One vector is turned by the same rotation once a tick. Each row is the vector after some number of ticks, and that number follows the row.
The counts run from 0 to 430.
[-10 -16   4  -4  13 -10  32  42  10 -29   8  -6  -4  -5  10   7  -2  24
   9 -24 -16   7  14 -34 -39   0  -7   4  13   7   6 -19  18  11   6  41
 -38  18   3  11 -34  54  14 -34   8  15 -12  22  16 -20 -19  -8] : 168
[ 10 -29 -10  10   5   5  28  41  24 -18 -23   3  -1   6   0  -5  18  13
  16  -1  -2  28   5  -6   9 -36 -12  -4  10  12  -6 -36  10  18   3  22
 -25   9 -24  32 -33  65   9 -13 -34  11  -5  19  -5   6 -23  -8] : 370
[  6  -1 -25  24  19   6  24  38   0  14 -25  -7  11   9  15 -26  20  -9
   3 -20 -13  13  -8 -14  -7 -27 -41 -22  -9  11  10 -23  -9 -12  -1   9
 -30 -15 -21  17 -37  60  25 -12 -32 -16 -11  14 -11  18   0 -20] : 288
[ 12 -10  -8  24  -4  -3  23  46  -1 -22 -41   5   9 -11   0  -5   3  13
  22 -17  -1  34  -9 -12 -12 -22  -2  15  -1   4 -20 -29 -12  -2  27   7
  -1  -1 -12  37 -18  59  33 -39  -8  -6   2  35   3  -8  -4  12] : 209
[ -3 -18  13  13   8  -3  27  43  16   9   7  -4 -18  12  19  -8  31   6
   3 -27   0  15  15 -37 -35   0  10   1  -6  15   0 -44   3 -24   4  23
 -18   2  15   3 -42  57  15 -28 -13   8 -29   5   3  -2 -10 -23] : 263
[  3   8 -27  34  19  -7  31  19  -5   7 -26  -5  20   4  18 -14  18 -12
  13 -20 -16  14  -7 -11  -9 -21 -46 -22 -12   1   5 -20 -18 -12   7   3
 -18 -11 -25  17 -32  61  31 -17 -28 -16  -2  28   4   8  -1 -21] : 290
[ 11 -22 -16  41  27   8  38  14  -2   4 -15  11  15   7  14 -18  34  -2
  15 -34   2  28   0 -12 -17 -16  -7   8 -10  13   7 -35 -30 -10  14   3
  -3  -8  -5  27 -33  44  31 -22 -33 -10  -7  -1   3 -14 -15 -33] : 132
[-17   2 -23  28  20 -37   7  47  -1   5   8 -16  -5 -11  15 -10  19  15
  16 -28 -16  18  -3 -32 -20 -11 -30   6  -7  31 -13 -31  -3 -13  15   9
 -32   3   0  24 -11  60  14 -10   9  -2  11  27  -5  11  -6   3] : 427
[  8 -21 -32  13  41  -6  33  25  11  -8 -15  19   2 -34  -2   7  20  -3
  -2 -14 -29  12  -8   8 -37 -13 -32   2  -2   6 -11  -8   1  12   2  13
 -32  14  -9  21 -29  59  17 -17  -4  -5   9   9  11   5 -19 -45] : 151
[-12 -19   5  -1  11 -16  36  41   6 -30   8  -3   3  -9   6   6  -2  26
  16 -19 -23   7  17 -33 -38   2  -2   8   9   2   4 -20  14   9  18  39
 -37  18  -3  16 -32  49  24 -31   8  17 -16  26  20 -21 -13  -4] : 167
[  2  -8  -1  20  17   9  34  40   6  -3  -8  -2  15  43  14 -29  19   9
   1 -35  -3  30  12  -8 -27 -22 -16  -3  -5  10  19 -26 -13 -16  -7  25
  -3   2   1  13 -41  44  13 -28 -42  -8   5   7   3 -24 -25 -33] : 40
[  3   9  -3 -14   6  15  36  30  -1 -35 -24  29  31  -3  -5  12   9   4
  22 -14 -19  18  12  -8 -27  -3  -4  -4 -14   0   3 -28  -3  -1  11  18
 -11  17 -22  14 -31  54  39 -46 -14   6  -5  22  24 -21 -19 -15] : 390
[  0 -19 -10  19  43   2  16  27   9   0 -12   5  12 -14  10   9  21   0
  26 -31  16  20  -1  -3 -48   2  -3  27  -8  15  -1 -27 -19 -12  14  10
  -3   2  -5  -7 -27  51  27 -38   8  -2   7  11   7 -23 -37 -32] : 401
[-20  11 -16  28  -4 -25  15  44   2   4  -7  -1  13  -6   5  -2  28  11
  13 -15 -40   0  -2 -26 -19 -13 -23  -8   3  20 -27 -33  -8 -13  19  11
 -30   7   8  20 -18  67  13 -11   2   9  14  46   0  15  -4   5] : 430
[  2 -14 -18 -11  56 -17  25  43  11  -1   7  -1  -5 -17   6  -1  13   8
  16 -15 -25  22   8   6 -48  -9 -20  12 -17  19  11 -18   3  -9   4  29
 -20  23 -15   5 -27  49  16 -12   3   1  -1  15   9  -4 -28 -42] : 242
[  2 -11 -30  11  33  -1  28  19  14   5 -26   3  26   0  15  -2  24 -12
  25  -7   9  18   2   6  -9 -27 -44 -20  -3  14   9 -22  -6   2  -7   9
 -25   1 -35   3 -33  62  26 -19 -25 -12   0  16  -9  12 -31 -23] : 378
[  6  -2 -25   7  -8   0  18  42  -7 -19 -31  27  31  -3  -8  -5  27  16
  16 -15  -8  24  -6  -4 -20 -20 -22   7  -1  38 -17 -30 -24   4   0   5
 -19  18   3  27 -18  53  17 -25  -2 -16  37  16   1  -9 -32  -2] : 53
[-10   5  -5   2  19 -12  10  52  17  17 -17 -15   4  15  21  -2  18  -4
  24 -20  16  31   9  -8 -26 -14 -12  -5 -14  18  -8 -39  -5 -32   5  13
   0   1 -19  -9 -23  64  27 -34  -6  -8  -9  29 -15   3 -19  -3] : 112
[-29  -2 -12   5  13  -8  27  22   3 -15   3  12  29 -19  10  21  22   5
  29 -12 -26 -17  21 -30 -28   5 -10 -11   9  16 -11 -28  -2   5  18  26
 -41  10  -6   4 -23  58  39 -28   7  19 -15  29  13  -7 -18   2] : 163
[ 14 -11 -27   5  19  16  15  53   1 -22 -15  18   9 -17 -15 -15  17  13
   6 -12 -43  15  -4  -5 -15 -23 -11  10  -5  32  -9 -24   0  21   6  17
 -37  15  -8  42 -19  55  19 -13 -10  11   4   9  -3  -4 -13 -12] : 146
[ 10  -5 -29  20  23  13  31  22  -6   6 -21  21  13 -17  10  -7  34 -18
  -5 -25 -29   0  -6 -10 -45  -2 -22  -1 -10  22  -7 -16 -23  -7   1   8
 -29   2   7  12 -35  57  33 -25  -7 -16  -5   0   7   3  -3 -39] : 64
[ 10 -43 -16  33  30  13  35  22  16 -11 -32  11   8 -16   5  -7  16   0
   3 -22  10  22  -8   4 -22 -25  -9   6   7  -2  -5 -17  -7  13  12  12
 -16  -7  -8  30 -32  54  31 -31 -23 -11 -14   2  -1  -7 -20 -34] : 218
[  6 -24 -11  33   6  24  29  24   9  -1 -27  16  22  14  10 -17  32   1
  -6 -31   9  16  -3 -12 -19 -18 -12  -8   0  12  -2 -28 -17  -3  -6   6
 -16 -11  10  18 -40  54  23 -35 -35 -19  -2 -11  -5 -12 -26 -32] : 129
[-19 -15  -5 -11  11 -31  31  33  -2  -1  -5   4  15 -27   9  16  17  21
  36  -4  -1   5  13 -21 -48   0 -10   2  -7  20  -4 -30  -8 -18  24  26
 -25  20  -2   1 -19  47  38 -29  25   0  -1  28  15  -2 -26   0] : 251
[  0 -28   5   7   8  11  30  37  -1  -4   4  14  14 -11  -9 -20  35  38
   5 -19 -21   5   1 -30 -33 -11  10   9 -14  21   4 -42  -7  -9  23  24
 -36   7  19  35 -22  41  19 -16 -12  20   8  -8  14 -11 -14 -24] : 414
[ -9  -3 -21  22  30  -4  16  30  10  -1  -7   8  22  21  12  -4  37  -1
  26 -34  14  38  11  -4 -14 -18 -14   6 -11  34  -2 -42 -24 -15   1  -2
   3   3 -11  14 -24  52  22 -24 -23 -14  11   6  -9 -11 -38 -18] : 45
[  9  -4  -4 -19  22  14  26  49   9 -37 -16  11   7  -7  -2   3  -4   6
   9 -27  -6  32   5  -8 -39  -1  -6   8 -12   6   3 -19  10   2  -1  24
 -14  15 -21  14 -30  51  30 -48  -7  -4  -8   7  13 -26 -23 -20] : 393
[ 25 -24 -27  -4  14   5  33  46  -9 -13 -27  20  -2 -25  -2 -20  16   9
  -8 -18 -12  25 -10  -7 -40 -17 -18   8 -12  24  -1 -16  -5   6   0  18
 -28  15   3  33 -30  49  28 -26  -2 -27   0  -6   3  -2 -10 -24] : 60
[  1  15 -18  16   8  10  21  46 -10 -28 -29   2  26   5   2 -14  -8   1
  22 -19 -33  17   4 -10 -14 -17 -18  -2   0   4  -7 -15  -6  11  18  17
 -19   3 -28  29 -26  57  37 -35 -15   5  -4  43   2 -19   1   8] : 298
[-19 -15  -4 -14   4 -27  26  42  -1  -5  -8   4  16 -23   9   8  14  24
  30  -8   1   3  13 -28 -47   0  -6   2  -4  21  -4 -30  -3 -12  18  29
 -31  18   3   2 -20  50  37 -30  26   0  -3  22  10  -1 -23   7] : 252
[-20  -8  -8  -2  17 -31  32  28  -1   4  -6   6  22 -26   8  18  20  17
  37  -4  -6   0  12 -15 -50   2 -15   1  -8  15  -6 -28 -12 -20  23  23
 -19  20   1  -5 -20  48  35 -28  22   3   5  32  19  -2 -24  -8] : 250
[  2   0 -27   2  34  -2  32  24  -5   3 -24   1  33   1  15  -7  18  -5
  44  -3  -6  16  15   1 -18 -25 -30 -13 -17  17  15 -28 -20 -13  16  13
 -14   4 -41   6 -28  47  44 -16 -20  -4 -10  24  -1   0 -14  -9] : 381
[ -9  -7 -22  13  31   4  25  27 -10 -28   3  10  33  -1   0  -9  13  21
  36 -20 -35   9  18 -15 -14 -17  -7   7  -5  24   6 -27 -10  18  24  21
 -32  11 -19  38 -16  41  30 -15 -14  22   2  16  10 -25 -15  -1] : 231
[ -5  -6 -22   0  26  -4  29  38  -3 -39   5   6  20  -6  -3  -3  -1  26
  15 -25 -37  18   4 -10 -23 -14 -26   8   0  13   7 -14  10  25   6  28
 -38  23 -16  32 -25  46  11 -19  -6  12  21  18  16 -27 -28 -16] : 234
[-18   1   7  -3  -7 -18  37  28  10  -8   0   4  32   4   1   6  23  27
  30  -2 -16  -2  15 -32  -9 -14 -22 -25  -7   2  12 -42   7 -12  16  27
 -38  18 -14   9 -24  55  17 -10 -16  20  10  32  24   2 -19  -5] : 98
[ -2  -5  -3   8 -15 -28  25  51  -8   1 -18  -4   8 -23   3  -7  13  27
  11 -13 -16   5 -11 -30 -44  -7 -18   6  -3  18 -12 -27 -12 -18  18  21
 -30  15  18  11 -20  56  19 -23  23  -2  22  36  14   4  -8   5] : 342
[ 17 -10 -27   6  21  17  17  50   0 -18 -17  19   9 -12 -13 -18  17  10
   0 -10 -52   8  -3   0 -25 -22 -17   6  -5  26  -7 -18  -2  18   3  20
 -38  15  -7  37 -26  54  15 -14 -12  12  10  12   3  -4  -7 -21] : 147
[ 12 -29  -3  17  23  13  23  40  13 -12   0  -3 -10  -8  -1  -7  15  14
   7 -14 -40  -1   5 -21 -29  -8   5  19  12  13  -1 -27  10  16  15  35
 -41  10  -1  20 -36  57   4 -17  -8  35 -16  21  11  -9  -3 -21] : 81
[ 10   2 -29  16   9 -15  18  43 -20  -8 -24   3  22  11   1 -23  16  21
  31 -21 -10  36  -1  -2 -25 -20 -23  21 -10  35   1 -28 -27  -6  13  10
  -4  18  -6  25 -16  41  21 -21  -5 -13  36  27   3 -19 -23   1] : 50
[  8  -4  -8 -14  27  32  17  55  10 -22 -16   9   8   5   3  -6   3  -4
   1 -32 -10  21   3  -4 -41  -1  -4   8  -7  19   3 -17   7   1  -8  25
 -17  10 -10   0 -37  59  21 -49  -5  -3  -8   3  -1 -27 -25 -25] : 395
